Which row each row swaps with, under one turn or mirror
The rows were stretched afterwards, more along some directions than others.
meko: [ 1.94 -0.40  2.14 -0.37 -1.10  0.56 -0.11  1.02  1.87  1.45 -0.66 -1.85
  2.22  0.21  2.50  0.60 -1.40  1.89  0.40  2.65  2.35]
gezi: [-1.80 -0.75 -0.20 -0.56 -0.44  0.85  1.72 -1.50 -0.85  1.22 -1.34  1.91
  2.60 -0.70  0.78  0.43 -1.16  1.39 -1.51  2.35  0.33]
Pab: [ 1.97 -0.48  0.94 -2.64 -0.18 -0.54  0.67 -0.44  0.36  1.57  1.52 -0.46
  1.46 -0.49  1.43  0.66 -1.93  1.87 -0.26  1.84 -0.10]
Vimuk: [ 0.57  0.99 -0.21 -1.29 -1.43 -0.18  1.09 -0.85  1.20 -0.72  1.70 -0.88
  0.73 -1.27  0.28  0.49 -1.70  1.40  1.44  1.21  0.83]
Dib: [ 0.55 -2.11 -0.45 -0.30 -0.65  1.44  0.87  0.32  2.21  1.47 -0.23 -0.44
  3.17 -0.12 -0.20  0.67 -0.36  0.85 -0.82  2.87  1.27]
lofo: [-1.36 -0.36  0.33 -1.56 -1.04  0.72  2.60 -1.68  0.10  1.80 -1.28  1.00
  2.66 -0.80  1.25  1.07 -1.27  1.79 -2.17  3.24 -0.63]
vok: [ 0.44  0.51 -0.27 -2.76 -2.12 -0.40  1.26 -1.95  0.96  0.78 -0.13  1.01
  1.11 -0.42  2.17 -0.29 -4.43  1.01  0.17  1.63 -2.21]
serul: [-0.08 -0.23  0.24 -1.40  0.80 -0.10  2.35 -1.62  1.45  1.01 -0.96  1.47
  2.02  0.09  1.74  0.75 -2.47  0.61 -1.05  1.48 -1.26]
Fam: [-0.67  0.60 -1.27 -0.53  1.35 -0.94  1.99 -2.54  0.21  0.24 -1.01  1.42
  3.12 -1.36  1.81  1.14 -0.65  1.93 -0.69  1.70 -0.97]
nuki: [ 0.27 -0.96 -0.65 -2.02 -0.15  1.31  0.78 -0.02 -0.42  0.63  1.25  1.10
  1.65 -0.30 -0.16  1.51  0.06  0.47 -1.48  2.09  0.78]
Zul: [-0.50 -0.39 -0.11 -3.67  0.29  1.02  3.32 -1.03  0.41  0.10  1.87  0.96
  0.39 -0.75  1.16  2.04 -0.70  0.92 -1.84  1.73 -0.81]
gil: [ 1.92 -1.52  1.90 -2.17 -0.19  1.01  0.69 -0.17  1.89  0.39  0.65 -0.94
  0.72  0.53  1.86  0.81 -1.25  0.99  0.32  1.97  0.55]
miger: [ 2.22 -0.49  1.25 -2.26 -0.43 -0.08  1.56  0.58  1.48  0.94 -0.71 -1.25
  0.99  0.13  3.75  0.73 -1.51  2.41 -1.69  0.43  1.60]
noga: [ 1.73  1.72  1.43 -2.45 -0.27 -0.11  1.76  0.81  1.86 -0.28  1.61 -0.85
  0.26  0.03  1.67  0.79 -1.24  1.30 -0.29  0.16  0.13]
Fevo: [ 0.99  0.65  1.27 -1.77  0.27 -1.65  2.45 -0.47  3.49  0.78  1.04 -0.36
  2.64  1.09  2.79  1.08 -3.17  2.30 -0.02  0.33 -0.63]
dagi: [ 1.11 -0.41  1.11  1.12 -0.82  0.18 -0.15  1.30  1.20  0.85  0.19 -1.07
  2.51 -0.21  0.93  0.55 -0.90  1.38  0.28  1.80  2.49]
Vapar: [-0.28 -0.43 -0.22 -3.51 -1.07  0.13  2.36 -2.02  0.51  0.80  0.17  2.55
  0.82 -0.65  1.76  0.14 -1.95  1.35 -0.97 -0.19  1.13]
Sozib: [ 1.40 -2.02  0.68 -1.85 -0.86  1.61  2.19 -0.30  1.72  2.04 -0.80  0.05
  1.48  0.08  1.35  1.15 -1.52  0.85 -2.29  3.16 -0.99]
zir: [ 0.57 -1.24  0.46 -0.95 -0.68  0.00  1.63  0.39  1.22  0.38  0.57 -1.35
  3.26 -1.04 -0.97  0.58 -0.88  1.83 -0.90  3.01  0.49]
zop: [ 0.49  0.85  0.67 -3.23 -1.20 -0.40  2.12 -3.38  0.97  2.79  0.82  2.21
  1.46  0.18  1.75  0.65 -2.79  1.47 -0.67  2.96 -2.07]
pubi: [-0.38 -0.16 -0.74 -3.91 -0.04  1.21  2.31  0.01 -0.63  0.18  1.33  0.86
  0.25 -0.37  1.48  1.67 -1.24  1.09 -1.40  1.21 -1.22]
bemir: [ 2.46 -0.98  0.68 -0.14 -1.03 -0.92  1.20 -0.47  2.90  1.50  2.05  0.77
  2.87  0.52 -0.02  1.44 -1.79  1.53 -0.49  0.39  1.02]
sibuv: [ 1.23  0.79  0.74 -0.15  0.12 -0.22  0.96 -0.03  2.60  0.63  0.93  0.55
  3.35  0.01  2.74  1.66 -3.33  1.60 -0.43 -0.04  1.80]
mefi: [ 1.81 -1.58 -0.26 -1.95 -0.18  0.68  0.77 -1.96  0.73  1.72 -0.75  0.97
  2.71  0.16  1.19  0.92 -2.18  1.61 -1.33  3.60  0.40]
sele: [ 1.02  0.70  0.90 -3.26 -1.00  0.47  2.50  1.05  4.36  0.63  0.86 -1.21
  3.21  0.17  2.70  0.84 -1.53  1.41 -1.54  1.64 -0.15]
Gusob: [ 0.16  1.41 -0.16 -3.63 -0.94  0.61  2.30 -0.31  1.36  0.99  2.22  1.26
  0.22 -0.76  1.82  1.46 -3.01 -0.67 -0.37  1.36 -1.58]
Basob: [ 0.78 -0.29  1.96 -0.34  0.37  1.28  0.45  1.32  1.79 -0.21 -0.68 -1.91
  2.23 -0.47  1.19  0.55 -0.55  0.90 -0.21  1.95  0.30]
zibab: [ 2.38 -1.24  0.97  1.31  0.92 -0.02 -0.11 -0.08  1.40  1.48 -1.04 -0.88
  3.37  0.39  1.40  1.34 -0.35  1.65 -1.24  2.26  1.93]
foluz: [-0.23 -2.18 -1.13 -2.54 -0.29  0.60  2.67 -0.97  0.62  1.15 -0.62  0.07
  0.62 -0.25  1.32  0.66 -0.36  1.70 -1.65  2.46  0.73]
donem: [-0.84  1.39  0.75  0.09  1.70  0.41  1.58 -1.77  1.04  0.90 -0.07  1.13
  4.54 -0.35  1.10  1.92 -1.39  1.24 -0.24  2.82  0.67]
fegiv: [ 0.60  0.18 -0.57 -0.16 -0.50 -1.10  0.42 -0.78  0.11  1.04 -0.27  0.24
  3.73 -0.57  1.37  0.95 -0.54  2.11 -2.07 -0.29  1.91]
neze: [ 1.97  0.17 -0.64 -2.75  0.09 -1.23  2.53  0.96  2.40  0.49  2.76 -0.32
 -0.01  0.69  2.33  1.71 -2.44  1.35  0.06 -0.11  0.49]
Malaz: [ 2.01  1.32  2.77 -0.52 -0.51 -1.21  1.09 -1.01  3.73  1.81  0.56 -1.22
  2.86  0.23  2.04  0.20 -1.87  2.26  0.60  2.55  0.45]
Patig: [ 0.53  1.07  0.78 -1.66 -0.64 -2.86  2.09 -2.09  1.38  1.56 -1.17  0.57
  4.20  0.09  1.73  0.80 -2.66  2.98 -1.34  1.56 -1.27]
Zez: [-0.13 -0.04 -0.84 -2.94 -2.07 -0.73  2.19 -0.88  1.55  0.82  2.43 -0.69
  0.41 -0.19  0.66  0.88 -1.79  1.23  1.24  1.72  0.38]
kataf: [-0.91 -0.50 -1.22 -2.61 -2.88  0.24  2.71 -1.28  1.84  0.91  1.37  1.04
  0.62 -1.23  0.91  0.60 -3.28  0.26 -0.89  0.72 -0.74]
gabep: [-0.03 -0.55  0.41 -3.04  0.63  0.87  1.26 -0.49 -0.90  0.20 -0.76  0.57
  2.49 -0.80  1.65  0.30 -1.56  2.16 -0.79  2.20  1.67]
valuk: [ 1.01  0.26 -0.33 -2.54  0.78  0.44  1.98  1.41  2.15  0.66  1.93 -0.97
  0.82 -0.35  1.26  1.38 -1.31  0.39 -0.06  2.59 -2.59]
Zesak: [ 0.86 -1.06  0.54 -1.58 -2.59 -0.05  0.83 -2.61  1.35  2.27  1.31  1.98
  1.44  0.78 -0.44  0.74 -2.24  0.89 -0.16  2.48  0.21]
mub: [ 1.18 -0.23  0.77 -3.01 -0.38  0.68  2.08 -1.37  1.24  1.11  0.73  1.46
  0.78  1.26  0.86  0.93 -2.28  1.12 -0.72  1.81 -2.40]
belo: [ 0.76  1.34 -1.07 -2.97 -2.94 -1.06  1.01 -2.28  0.88  1.27  2.41  1.99
  0.59 -0.51  1.65  0.39 -3.10  0.34 -0.12 -0.67 -1.33]
piru: [-0.10  1.18  0.96 -2.12  1.86 -0.43  1.15 -0.79  0.46  0.36 -1.72  0.07
  2.27 -0.52  3.41  0.04 -1.69  1.50 -0.65  1.12 -2.00]
lepu: [ 0.74  0.53  0.22 -0.09 -0.43  0.01  1.75 -2.83  2.57  1.78  0.61  1.16
  3.55 -0.31  0.80  0.57 -3.16  0.82 -0.47  2.30 -1.15]
Sakof: [ 0.99  1.39 -0.88 -2.73 -1.27 -0.78  2.45 -1.39  2.12  0.85  2.65  0.19
  0.76 -0.70  2.21  0.54 -3.05  1.39  0.14  0.32  0.54]
dede: [ 1.13 -1.14  0.25 -2.84 -0.77  0.41  1.81  0.45  1.82 -0.21  0.77 -1.40
 -0.59 -0.70  2.33  0.60 -2.64  1.84  0.79  1.76  1.35]
tusog: [ 2.40  0.85  0.39 -2.96 -2.96 -0.67  0.41 -0.92  1.88  2.01  1.12  0.58
  2.99  0.52  2.30  1.09 -2.75  0.52 -2.10  0.76 -2.05]
gumif: [ 1.21  0.18  0.52 -3.90 -0.29  0.42  2.11  0.95  2.70  1.07  0.37 -0.39
  1.50  0.13  2.16  0.85 -2.36  1.48  0.86  3.50  0.67]
rivam: [ 0.68  0.89  1.61 -0.24 -0.33 -1.20  1.47 -1.21  2.48  0.73  1.06  0.34
  3.08  0.34  1.01  1.04 -1.18  2.69 -0.46  0.90  2.80]
bikod: [ 0.11  2.03  0.12 -1.48  0.55  0.24  2.66  0.57  2.79 -0.46  1.17 -0.30
  2.59 -1.20  2.00  1.14 -2.91  1.44 -0.29  2.04 -0.33]
befog: [ 1.07 -0.79  0.01 -1.40 -0.56 -1.01  2.25 -0.58  2.60  0.25 -0.15 -1.90
  2.59 -0.84  0.99  0.34 -0.89  2.83 -1.34  2.27  1.72]
nezi: [ 0.28 -1.16 -1.36 -2.14  0.11  1.13  1.32 -0.87  1.28  0.42 -0.33  0.32
  0.55 -0.98  1.61  0.32 -0.88  0.55  1.51  3.32 -0.34]
kenu: [ 0.32  1.00  0.66 -0.17  0.42  0.30  1.95 -0.86  3.89  0.70  1.17  0.82
  3.83 -0.12  1.16  0.97 -1.95  1.08 -0.12  1.40 -0.16]
Fop: [ 0.63 -1.44  1.09 -0.01  0.08 -0.39  0.44 -0.04  1.54  0.16 -0.58 -1.07
  3.39  0.34  0.27  0.30  0.29  2.21 -0.88  1.40  1.65]
situz: [-0.80 -0.47  0.18 -1.25  0.84  0.90  2.46 -2.05  0.39  0.38 -1.06  1.32
  2.26 -1.29  1.32  1.41 -2.51  1.48 -1.54  2.90 -0.81]
nosu: [-1.43  0.37 -0.74 -2.01  0.68  1.64  2.51 -2.83  0.18 -0.13  0.20  2.26
  2.10 -0.85  0.26  1.18 -2.00  1.43  0.16  3.07 -0.72]
Nole: [-0.58 -0.66  1.67 -1.76  1.54  0.79  2.28 -1.00  1.31  0.95 -0.94 -0.41
  3.11 -1.35  0.98  0.00 -0.93  1.97 -1.05  3.43 -0.21]

serul swaps with neze
belo swaps with kenu
Malaz swaps with zop
dede swaps with situz
dagi swaps with gezi
piru swaps with valuk
lepu swaps with Sakof
sele swaps with tusog
gumif swaps with Patig
nosu swaps with Vimuk
sibuv swaps with kataf

